Each path below is one point turned by a fixed rotation once a step. After each direction that follows a path, write how fast that rotation turns it, in degrees per step (0 if it stays still).
Each turn is a multiple of 5 degrees from 10 to 175, or 0.
path 1
[  0   6   0 -22  11  -2  13 -17 -24   3   0  -1 -36   1   6   0  -3 -12
  11  -8  25   5 -24 -23 -50  36 -33 -11  27   6]
[ 10   3 -10 -29   7 -21   6 -13  -2  24   5 -16 -31  15  -1  -9  13   0
   1   8   2  23  -3 -20 -49  15 -45 -17   0  30]
[ 10  -7  -9 -43  21 -16   5 -12 -11 -13  -4 -10 -60  23   7  -6  15  -1
  -1   3  26  20 -12   2 -34  13 -18   7  -2  10]
[ 20   9  19 -39  -1 -16  10  -8 -13  -2  14  -8 -37  15  25  -4   4  15
   7  19  29  21   8 -25 -26  11 -35  22  22  19]
[ 32  26   6 -21  11  -5  -1 -17 -42   0   7 -26 -47   2  25   6  -2  -8
  -3   5  25   8  -7 -17 -29  17 -18  -8 -10  11]
[ 25   7   3  -7  -3 -11   6 -22 -19  18  10   3 -33   5  15  -4   8 -13
  17   3  42   8  -5  -1 -48  28 -36 -15  27   9]
[  0  -5  -8 -43   8 -11   5 -17 -15  -5   4 -15 -26   6   8 -12   0 -15
   8  -2   2  14  -7 -26 -54  40 -27 -20   9  20]
[  8   6  -8 -29  22 -17  10  -9   1  10   1 -12 -49  22  -5   8  12  14
  -2  -3  21  22 -20 -11 -41  10 -49   4  11  14]
[ 23  -2  -4 -41   3 -24   1  -9 -16  -2   8 -10 -47  23  24 -12  18   0
   7  19  22  30  13  -9 -28  12 -19   9  -7  21]
[ 17  14  19 -28  11  -4  11 -14 -33 -12   2  -8 -52   4  23   4  -4   2
   9   8  39   9 -13 -20 -22  21 -22  18  21   5]
[ 36  21  15 -11  -7  -8   5 -19 -29  20  13 -20 -27  -1  21  -3   1  -8
   5  15  22  10   2 -20 -38  20 -36 -18   6  25]
[ 16  -4  -7 -25  16  -9  -1 -21 -21  -1   0  -6 -41   7   7  -6   7 -20
  10  -9  27   7 -18   2 -54  34 -24 -25   7   8]
Directions:
[  4  11   0   5   4   2   1   1  -2  11   1 -12  -1  -1  -6  10  -1   6
 -11  -2  -5   0  -5  -4   1  -9  -9  -5 -11   4]
120
[  3 -10   7 -13   7  -7  -3   3  12  -9   9  -6   6   3  -8   2  -1   7
  -6  -4  -1   3   1  12  -4  -3  -3  -3  -1   1]
70
path 2
[-29  34 -16   5   2  -8  -1  -5  -3 -29  -8  17 -40   0  16   5  14  36
 -20  15  26  30   1  -3   9  28  27  15  26  19]
[-17  21 -25  21   3   5  10 -13   8 -31   3  17  -3  -5  -5   7 -11  36
 -35  32   1   4 -11  37  20  46  16 -28  12  10]
[-25  39   0  34 -15  11  37 -17 -34 -10   2   5 -25  10   0  27  20  10
 -10  30  15   5 -11   4  13  28  -9 -22  24   9]
[-17  33  -2  22  -8  -4  -9 -25 -19  -6   5  29 -20 -10  13  25 -14  20
 -29  16  20  33 -16 -23  21  41  23  12  17   4]
[-10  18 -43  18  -2   5   0 -26  -4 -41  -7  17 -32 -12  -6   4  -1  31
 -35  10   2  16  -2  12  -6  28   4  -9  47   8]
[-20  16  -8  44   0  -9  23 -24   1 -14  15   9 -13 -17 -11  34  22   5
 -25  35  10   9  -6  33  31  29  -6  -5  17  12]
[-11  19  -8  30 -15 -12   5 -34 -58  -4  12  11 -25   1  -3  25   0  20
 -26  30   8  17   3  -7  11  25  25 -12  20 -15]
[-23  27 -25  11  15   3   1 -31 -15 -10   4  25 -25 -25  23   6   4  10
 -38  -2  11  32 -13   3  19  15   3   2  50 -10]
[ -5  11 -37  40 -14 -28  27 -13   1 -28  13  36 -34 -13 -10  12   4   4
 -26  14   7   2  12  28  17  17  10   2  28   3]
[-26  13  -9  23   5 -19  13 -12 -36  -9  12  -2 -20  -1  10  12  37  23
 -20  45  15  21  12  24  21  19  27  -5  19  -8]
[-25  31 -14  14   8   0  18 -30 -33   3  20  35 -10 -14  23   3 -25  11
 -27  12   5  12  -6  14  26  22  19 -21  21 -31]
[-19  40 -26  15  -5 -14  33  -2 -12 -22  -2  36 -53  -1  15   1  17   3
 -15  -3  24  12   1   4  10   7   8   5  40   5]
Directions:
[  2  -1   9   4  -7 -13  -1   5  -3   2   0   1  -7   4  -4  10   7  -1
   5   5   8   1   6  -9   1  -1   9  13  -8   6]
120
[ 10   7  -3   0  -4  -4  -2   4   1   5  -4   9  -3  -1  11  -6  -3  -4
  -4 -12   0   6  -6 -17  -3   2  -2   5  10   0]
95
